Turns, then the turns between two rows, first turn first; the first pair answered:
q_921:
[ 32.7 -24.2 -13.4  11.3 -31.8 -30.1  -3.6 -20.6  17.3   8.1  37.9]  ->  [ 21.5 -20.5 -13.8  23.3 -13.3 -27.0   8.4 -12.9  31.7  23.5  40.6]
[-30.3  11.6 -14.1  -5.2 -21.8  -3.6  16.2  -0.8  -0.4   0.5 -14.8]  ->  [-20.8   6.0 -17.2  -9.8 -26.2  -4.2   5.0  -5.7  -3.9  -0.2 -20.4]
[  6.3   0.6   7.6  12.9   1.0  -6.3  29.1  16.1 -10.6  -9.0   8.9]  ->  [ 22.8  -4.9  -1.2  -0.9 -17.8  -3.4  -3.9  -2.1 -20.8 -18.6   0.0]
q_782:
[-39.2  34.6   7.3 -48.2 -22.2 -11.0   3.7  -3.9  -4.9 -16.5   6.5]  ->  [-41.2  27.8  -4.4 -49.3 -25.7  -9.3   1.0  -5.8   8.6  -4.3  13.4]
[ -0.9  -6.7 -12.0  21.0   4.2 -10.1   6.1  15.0 -11.8   8.6   8.3]  ->  [  1.9 -10.2 -10.9  20.9   3.8 -10.0   6.1  15.2 -10.0   4.5   8.8]
[15.0 -0.9 27.6 11.4 -0.8 -7.8 14.9  0.7  2.1 -9.0  7.5]  ->  [  7.4   6.0  24.0  11.1  -3.7  -8.8  12.8  -4.1 -11.4 -19.8  -2.7]
[  5.3  19.4 -16.9  -4.0 -66.3 -38.3  36.1  12.3  -9.3 -29.5  39.0]  ->  [  0.2  19.3 -23.8  -5.7 -66.3 -39.0  30.9  11.6  -6.6 -22.5  41.3]
q_197:
[-29.1  29.7 -58.5  25.5  -8.9 -16.4  17.4  21.9  13.7   2.1  20.5]  ->  [ 37.6  -0.9  35.1  19.9   3.1  -2.1   6.0  24.4  -6.3 -57.8  20.9]
[-14.1  14.3 -16.2 -26.1 -28.7  -5.8   1.5  -0.9 -38.4 -17.7  -2.2]  ->  [ 11.8  -6.1   1.9 -28.0 -15.1   5.9 -22.0 -15.1 -36.8 -23.8  -7.6]
[-14.1   1.3 -36.2   7.0  15.8  10.4  -5.4  -7.0   3.6  40.3  -3.8]  ->  [ -5.5  13.8  14.8  11.1  -1.1  -8.0  42.2  21.0 -23.9 -12.5  14.0]
[-13.8 -28.3   2.5 -10.5   4.1  28.9 -15.8  -7.1  33.3  22.1   8.0]  ->  [-37.8  -3.4   2.2  -7.2 -18.6   8.0  29.0  19.7  22.0   4.9  21.2]

(2 to 4 turns a pair)
[ -6.8   3.8  -4.1 -17.1 -16.2  15.1  -8.2 -12.5   1.0  -7.0 -14.7]  ->  [ -3.9  -2.6  -6.2 -15.0 -19.7  11.1   1.2  -6.7  23.2   4.7   0.3]  q_197 then q_782 then q_782 then q_782
[  8.7 -25.8   2.2  -3.5   9.3   6.3 -18.8  -7.3  37.9  20.8  21.3]  ->  [-13.3   3.3  37.3   6.0  10.4  -2.3  26.1  19.3  -7.2 -25.4  10.3]  q_921 then q_782 then q_782
[  9.0  -5.3  -0.5   1.3   2.2   6.9 -20.5  -6.9  -3.1   2.4  -5.9]  ->  [ 10.8  -5.1  16.4   0.8  -6.5   2.6  -3.2   5.5  -4.0 -13.5   6.4]  q_197 then q_782 then q_921 then q_197
[  9.2   6.7 -54.0  -5.9 -58.2 -37.0   4.6  14.0  -8.7  11.3  31.2]  ->  [ 53.3 -32.5 -31.9 -10.9 -29.4  -9.0 -48.9 -13.6   3.7  17.0  18.3]  q_197 then q_782 then q_197 then q_782
[ -0.8   2.7 -21.3  -6.2 -24.3 -10.0 -11.0  -6.0  -3.5   1.2  -1.1]  ->  [ -0.3   8.8   4.5   3.2 -18.5 -13.3  14.1  10.8 -12.4 -14.6   3.1]  q_921 then q_197 then q_782
[ 23.8 -17.1  -4.2  37.3  21.4  -1.2 -16.5   0.2  12.0  24.2  15.1]  ->  [ 27.5 -10.8  20.4  40.7  13.0  -9.1   6.0  14.4  -0.6  -1.9  22.9]  q_197 then q_197
[-19.2  30.7 -36.8  -1.3 -19.5 -23.9 -16.0   3.9 -37.4   6.8 -19.4]  ->  [ 36.7  -7.2  55.9  10.1  11.2 -10.9   2.9  21.4 -17.3 -15.0   5.2]  q_921 then q_782 then q_921 then q_197
[ 10.8  14.8   6.5  -5.3 -23.4 -20.3  17.3  15.4 -21.9 -26.0  15.5]  ->  [ -6.4  11.3 -25.2  -2.1 -20.0 -17.6  18.7  14.6  12.4  19.0  27.3]  q_197 then q_197 then q_782 then q_921
[ 10.8 -15.0  23.9 -17.4  16.5  27.4 -12.5  -5.1  37.4  16.8 -20.7]  ->  [  4.3   0.2  49.2 -15.8  -0.4   8.9  27.4  18.4  20.7 -13.9 -11.0]  q_197 then q_197
[-29.7  26.0   9.7  -3.8   5.1   2.4  13.9  11.9 -25.2 -29.8 -34.6]  ->  [-23.2   1.3 -27.4  -5.8  13.8  10.6  -6.9  -7.3  33.4  37.5 -14.0]  q_197 then q_197 then q_782 then q_782
[ -2.2   7.0  40.5   3.5 -15.3 -11.4  27.9  -2.8  -2.0 -22.5  -5.7]  ->  [-27.4  21.8  -9.9  -5.5 -37.9 -17.1  15.4 -11.3  -2.5  -4.1 -10.7]  q_197 then q_197 then q_921
[ 15.5  -2.1 -26.3  -7.4  -4.7  -2.6 -28.4 -16.9  -1.8   5.4  14.5]  ->  [  8.7   5.2 -33.0  -6.1  -7.7  -5.8 -23.1 -12.5  -1.6  10.5  16.0]  q_197 then q_197 then q_197
[-19.5  14.6 -18.0 -12.8  -2.5  11.9 -13.3  -9.0 -23.9  -3.9 -27.8]  ->  [-17.0  -0.4  -5.1  -1.3  14.2  12.8  18.3   8.3  26.3  30.6   4.2]  q_782 then q_921 then q_782 then q_782
[-14.1  19.6 -22.9   7.9 -11.9 -11.1   9.0   5.4 -18.5  -7.2  -1.3]  ->  [-12.9   7.8  -9.3  16.4  15.5   3.0  18.3  12.7  10.1  20.3   9.1]  q_197 then q_197 then q_782 then q_921
[ 28.9  -3.0  -6.1  22.9  -1.9  -9.9 -29.8  -2.9 -38.2 -20.6  -7.4]  ->  [ 15.3  -6.6 -40.7  20.0 -15.8 -17.4 -21.5  -1.4   0.4  21.9  15.9]  q_782 then q_197 then q_782 then q_782
[-10.9  20.3 -26.9  11.2   8.1   1.1   1.5  17.2  -4.6  10.4 -23.7]  ->  [  1.9  21.2  -4.6   9.7   4.8   0.4   3.9  16.9 -22.4 -14.0 -27.3]  q_197 then q_782
[  1.2 -15.0 -10.3  14.0  15.9  -7.6   0.9  -0.1  28.7  25.8  14.8]  ->  [ -4.5   7.5  10.7   8.8  -5.9 -19.1  13.8   9.3 -27.4 -31.2  -6.1]  q_782 then q_921 then q_782 then q_782
[-13.5   6.6   9.6  26.5  28.4 -19.7  35.2  32.8 -24.1  -1.6  -4.4]  ->  [ 12.9  -9.0   7.0   9.7  31.2   0.0 -16.1   4.0 -44.9 -19.3 -30.8]  q_197 then q_921 then q_782 then q_921
[ -4.4 -20.0  32.7 -15.7  40.9  39.1 -27.1 -19.6   2.3  -5.7 -41.0]  ->  [-23.1  10.9  51.4  -9.5  18.6   9.8  33.2  13.9 -18.5 -39.5 -24.6]  q_197 then q_197
[  0.2 -11.9   9.7 -21.8   4.4   8.4 -10.1 -16.8  26.5   5.4   3.0]  ->  [-23.2   3.4  -8.9 -18.1  -4.0   1.8   6.1  -8.5  27.4  15.5   4.2]  q_782 then q_197
[ 37.5 -16.6  36.5   8.5 -30.1 -23.5   8.2  10.4   3.5 -24.3  39.5]  ->  [ -4.0   1.8  -8.6  13.0 -39.4 -35.8  28.0  18.5  18.7   7.3  49.0]  q_197 then q_197 then q_782
[-14.3  -2.8 -14.5  25.7   9.8  -1.4   8.6   9.4  15.1   8.4 -11.4]  ->  [-19.0   1.5 -17.0  24.5   6.3  -1.0   5.2   8.6   3.2   0.0 -17.7]  q_197 then q_782 then q_197 then q_197
[ 12.8 -14.0   9.7 -11.3 -29.9 -11.2  24.9  11.0   2.2 -10.7   7.3]  ->  [ 10.3 -25.3   4.2  -0.3   4.4   7.1  13.1   6.0  31.1  27.3   5.5]  q_197 then q_921
[-18.8   9.9 -17.9  -5.8 -23.5 -16.3  15.0  18.4  -5.5 -16.0  12.1]  ->  [ -4.3 -15.8 -20.8   0.0  19.5  13.8 -32.4  -6.5   8.2  13.5  -9.9]  q_197 then q_782 then q_782 then q_921
[  5.3  -2.9  45.1 -11.8  14.6   1.7  26.8  19.0  18.6 -33.6  -4.5]  ->  [-24.2  22.7   9.6 -16.0   5.6  -3.1  16.6   9.2 -17.5 -43.3 -33.0]  q_782 then q_782
[-20.3   2.8  21.2   8.7  17.9  -6.3  46.7  38.0  10.5  -9.6  23.8]  ->  [ 12.2  -1.8   9.6 -22.7 -24.0 -10.2  -9.7   0.9 -33.5 -53.6   0.4]  q_782 then q_921
[-33.3   1.6  -8.8  -8.8 -10.9   1.4  30.2  17.4  30.9  19.1  13.1]  ->  [  3.1 -30.1  24.7  -6.8  13.1  24.4  -4.1   2.9  36.1  15.9   3.9]  q_197 then q_197 then q_782
[ 10.0   0.7 -35.2  21.6  -3.5 -21.8 -12.7   1.8 -19.0   7.3  -2.3]  ->  [ 21.7 -13.7 -26.0  20.4   0.8 -21.2  -9.1   3.9   3.3  19.3  15.8]  q_782 then q_782
[  9.4 -14.0  11.9 -33.7 -15.4  12.4 -24.2 -22.7  17.3 -14.6  -8.9]  ->  [ -3.2  -4.2  28.4 -22.2 -19.4  -1.2  26.2   6.7  26.0 -16.8  15.2]  q_197 then q_921 then q_782 then q_197
[-21.9  29.3  -2.8   6.4  14.9  -8.0  17.1   7.4  11.4   9.7   8.8]  ->  [-4.5 16.7 26.8  8.4 26.9  2.5 12.4  6.3 14.1  0.8  9.9]  q_921 then q_197 then q_921 then q_921
[ -6.0   6.4  -5.9  15.8 -14.3 -15.7  30.1  27.7  -6.3  -7.2   3.4]  ->  [-18.6   3.6 -30.0  16.9   8.2  -5.5   7.4  14.9   1.2  22.5 -13.0]  q_197 then q_782 then q_921 then q_197
[ -8.5   1.6 -29.4 -31.1 -23.4  15.2  -9.5 -15.2  43.1  37.6  12.7]  ->  [ 36.7 -15.6  44.1 -34.2 -22.6  19.9  -3.6 -11.1  20.4 -16.6  13.0]  q_921 then q_197 then q_921
[ 14.0 -12.8  31.2 -16.5  -1.5  10.9 -18.2  -9.7  -7.9 -32.5  -6.0]  ->  [-44.4  12.0 -17.1  -0.9  10.4   3.1  14.0   6.2  16.6  19.1  -0.8]  q_197 then q_921
[-24.8  35.1   7.6  17.2  -5.8 -28.9  49.2  33.5 -10.8  -6.9  16.4]  ->  [ 28.7   1.1  -2.3 -18.3 -29.9 -11.8 -46.0 -24.6 -31.0 -27.2 -11.0]  q_782 then q_921 then q_197
[ -6.3 -24.7  35.7  -9.3  12.0  -7.8  27.2   0.9   7.9  -7.2   2.7]  ->  [-25.1 -15.3 -24.9 -21.7  -4.1  -9.9  -7.4 -22.1  -3.6  11.1 -19.3]  q_782 then q_921 then q_197
[  0.4  14.7  40.7 -13.4   1.2   5.2   0.4   0.5 -33.4 -44.2 -10.0]  ->  [ 13.1 -20.9  16.2 -11.7  25.3  27.0 -36.1 -23.4  24.1  19.1   0.0]  q_197 then q_782 then q_782 then q_782
[ 14.4   2.2  10.5   8.6 -20.2 -16.1  39.9  19.2  11.4   0.7  34.1]  ->  [ 43.8 -28.7  15.0   2.7   7.2  14.0 -22.2 -13.5  15.6  13.8  10.9]  q_782 then q_197
[-5.6 -8.3 -9.5  7.4 24.1  4.8  4.4  7.7  7.3 21.0 -2.5]  ->  [ -4.9   0.5   6.5   0.8   5.7  -2.3  13.2  13.5 -21.8 -19.4  -9.5]  q_782 then q_782 then q_921 then q_782
[-11.6   4.1  11.6  -7.4 -30.4 -13.1  24.7  10.7 -12.9 -27.0   6.7]  ->  [ -5.0  -1.0  -8.9 -14.4 -44.7 -16.4   7.6   2.4  -5.2 -15.4  11.4]  q_782 then q_921 then q_782 then q_197
[ -9.0   9.1 -31.5  11.8 -11.2  -9.1  -2.0   8.5 -14.0   4.6  -1.7]  ->  [ 12.7 -12.4 -25.5  10.7  -0.2   3.9 -23.3  -4.3   3.6  18.6   1.6]  q_782 then q_921 then q_197 then q_197
[14.4 -0.8 31.3  2.6 14.7 15.9 30.2  3.1 34.5 -9.1 -0.9]  ->  [-16.4  29.0   1.1   2.2   5.0  10.4  21.0  -3.0 -12.2 -28.8 -35.7]  q_782 then q_782 then q_782
[ -3.4 -28.1  14.7  -9.4  -2.0   9.3  23.2   7.6  67.9  26.9  25.7]  ->  [ 12.7 -23.0  -2.9 -39.3 -40.3   9.7 -38.0 -30.8  -2.9 -27.3 -18.5]  q_921 then q_782 then q_782 then q_921
[-42.7  36.8  -0.2   7.0  -4.3  -9.6  34.1  10.3 -30.7  -7.4  -2.3]  ->  [-12.3   7.4 -32.3 -17.8 -13.9   9.2 -39.5 -33.8 -22.8   8.9 -18.1]  q_782 then q_921 then q_197 then q_197
[ 10.2  -6.6  19.5  11.0  -1.8 -24.1  23.0  45.4   7.1   5.8  13.4]  ->  [ 25.0  -8.3   7.5  -8.3 -32.0 -27.7 -11.4  25.8 -18.2 -20.3  -1.4]  q_921 then q_782
[-15.5  16.9  65.9 -32.6  14.2  20.3  16.9  -1.0   3.7 -39.8  -8.8]  ->  [-18.9  -3.3  19.1 -37.2  34.3  40.0 -26.6 -28.1  41.7  17.8 -15.6]  q_197 then q_782
[ -4.8  29.1 -48.3  19.2 -28.5 -28.0 -11.6   4.5 -44.3 -16.6   2.8]  ->  [ 25.3 -17.6 -38.7  24.5  -0.7 -11.8 -24.0   3.9  26.4  42.1  36.1]  q_921 then q_782 then q_782
[ 11.4  20.3  -2.5   0.8  15.3  -3.6  -3.1  -4.9 -50.5 -20.6 -46.9]  ->  [ -3.3  26.3 -18.6   2.3  11.0 -10.9   3.6  -3.5 -50.1 -13.0 -46.5]  q_197 then q_197
[-20.5   2.0 -19.7  16.7   9.1   0.5  31.7  13.7  33.1  41.8  17.6]  ->  [ 17.7 -16.2  10.2   5.2  33.8  29.1 -37.0 -21.4 -13.3   2.1 -31.9]  q_197 then q_782 then q_782 then q_197
[  2.7  19.3 -22.3 -18.9 -36.0 -15.1 -39.2 -20.6 -23.7 -27.3 -18.4]  ->  [  9.3  19.2 -14.5 -20.1 -36.2 -13.8 -36.5 -18.5 -25.5 -34.2 -18.5]  q_197 then q_197
[ 26.2 -30.9  21.8   2.3  23.9   9.3 -16.3  -6.2  19.2  11.4   1.2]  ->  [  0.9 -18.0  16.0  14.5  35.3   2.6  10.3  10.6  28.5  24.0   5.9]  q_921 then q_197 then q_782
[ -6.6   4.0 -12.5   3.4 -22.9 -11.3   9.8  17.0  -3.6 -11.1  10.7]  ->  [ -7.9  -1.0 -11.9   7.7 -14.8  -7.6  13.3  19.8  10.3   5.7  18.7]  q_921 then q_782 then q_921 then q_921
[-19.1  -0.4 -22.4 -34.4  -5.7  12.8 -36.3 -29.9  15.4   3.5 -23.6]  ->  [-37.2  17.6 -26.2 -30.7 -31.9 -13.2  15.8  -4.9  25.6   4.0   7.3]  q_197 then q_782 then q_782
[ 24.3  -5.5  30.6  12.4   9.6   4.9   1.4   4.9 -10.3  -1.3  12.7]  ->  [12.9 -7.7 -0.2 11.8 18.0  9.5 -8.9 -4.0  9.8 30.2 13.4]  q_197 then q_782
[ 21.7  -8.4  19.0   3.0 -13.6  -3.7 -10.2  -0.9  -2.3 -11.8  11.6]  ->  [ -8.1   2.3 -24.4  10.8  -4.2  -6.7  -6.1  -2.1  10.3  23.7   7.3]  q_921 then q_782 then q_197
[ 25.5  -8.0   6.4  15.5  29.4  17.7 -26.4   4.9 -16.3 -12.0  -7.7]  ->  [ -6.5   5.1 -38.6  17.7  18.1   8.1  -7.2  12.6   7.1  27.8   6.5]  q_197 then q_782
[ 14.2 -10.4 -12.5  20.1  -2.2  -9.3  -0.5   1.7  24.7  22.8  15.8]  ->  [ 24.5 -17.4  -9.8  16.6   5.6   0.7 -22.6 -16.6  11.3  16.9  -0.8]  q_782 then q_921 then q_782 then q_197
[-12.3  26.9   4.4   5.8  -8.8 -30.4  44.6  23.4   5.6  -5.6  13.7]  ->  [-17.2  14.0 -26.0   7.8   8.8 -18.1  22.7   9.5  29.1  36.3  11.1]  q_921 then q_782 then q_921 then q_921
[-10.9  22.2  -1.9  -6.0   3.7   6.7 -20.0  -7.6 -42.1 -33.5 -28.7]  ->  [-34.4  35.2  -9.9   6.3  -2.8 -11.2  27.4  18.8 -24.4 -18.6  -8.2]  q_921 then q_782 then q_197
[-17.7  13.1   8.0 -10.6   7.0  15.9  -8.5 -16.4 -28.1 -18.7 -30.6]  ->  [-24.3   2.6 -27.5 -12.1   4.4  17.1 -16.6 -22.6   9.6  25.0 -10.1]  q_197 then q_782 then q_782
[ -8.9   3.9  -3.2 -24.0 -44.4 -20.6  14.1   4.1  16.4  -7.1  22.1]  ->  [ -4.9  -9.0 -24.3 -28.6 -24.9   0.9 -33.4 -22.8  12.5   9.1 -11.6]  q_197 then q_782 then q_782 then q_197
[ -4.2 -11.4  34.4  22.8  49.8  16.8  -0.7   0.6  -3.5  -2.0 -11.1]  ->  [-29.2  11.9  17.1  23.5  37.0   2.6  22.2  11.2 -22.1  -9.7 -14.9]  q_782 then q_197 then q_197
[-30.0  13.2 -26.1 -38.2 -17.8  -5.5  -4.2 -19.4  -6.6 -13.1 -10.3]  ->  [-17.7   9.2   4.9 -38.8 -30.1 -13.2  14.9  -8.6  -7.4 -32.5   5.9]  q_782 then q_197 then q_782
[ 15.3  12.7   1.7 -12.4 -50.6  -1.9  -0.8   0.3 -46.1 -51.9  -1.9]  ->  [-9.1  7.9 34.4 25.7 18.0 15.1 59.2 37.7  9.1 -2.3 19.7]  q_197 then q_921 then q_782 then q_921
[  4.0  -1.2 -24.7  -7.3  -0.3   5.1 -40.0 -24.5 -11.5   3.1 -24.8]  ->  [-15.7  10.9  17.6  21.5  22.1  -2.1  36.7  23.4   6.5   2.4   5.4]  q_921 then q_782 then q_197
[-11.5  13.9 -28.0  16.8   0.2   1.7  -9.3 -16.4 -17.6   9.1 -15.0]  ->  [  4.2  -4.6 -21.5  16.9   3.8   7.4  -6.2 -17.2  15.3  29.9   5.2]  q_782 then q_782
[ 12.7 -13.6  37.3 -12.5  13.2   7.7 -19.8 -12.1  -5.0  -8.0  -0.6]  ->  [-36.0  10.5 -22.4  -9.9  -0.9  -7.2   2.0  -2.0   3.3  25.2   2.5]  q_197 then q_197 then q_197 then q_197
[ 22.8  -8.9 -28.2  10.2   2.5  -9.4 -33.8 -12.7 -17.1   3.8  -6.1]  ->  [ 32.0  -6.9   6.6  13.4 -14.1 -23.1   4.2  11.4 -11.0 -14.2  26.3]  q_197 then q_782 then q_782 then q_197
[ 14.7   9.5   3.6  47.0  26.1 -19.9  23.3  25.5 -32.7 -10.9 -10.7]  ->  [ 19.9  10.0 -18.4  31.4   1.6 -22.2  -7.7   7.2 -51.9 -21.2 -26.3]  q_782 then q_921
[ 13.1  -8.8  34.9 -14.2  -4.9  10.8   1.3  -9.6   6.3  -1.9   4.2]  ->  [-12.8   4.6  14.0  -8.5 -12.8   1.4  23.8   1.9  16.3  15.5  13.1]  q_197 then q_782 then q_197
[ 32.6 -21.6  12.0   4.3  36.8  14.6 -26.4  -9.2   4.1  14.4   1.4]  ->  [ 6.2 -1.7 21.2 20.6 49.2 10.1 16.9 14.5 -3.1 13.2  6.0]  q_921 then q_197 then q_782 then q_782
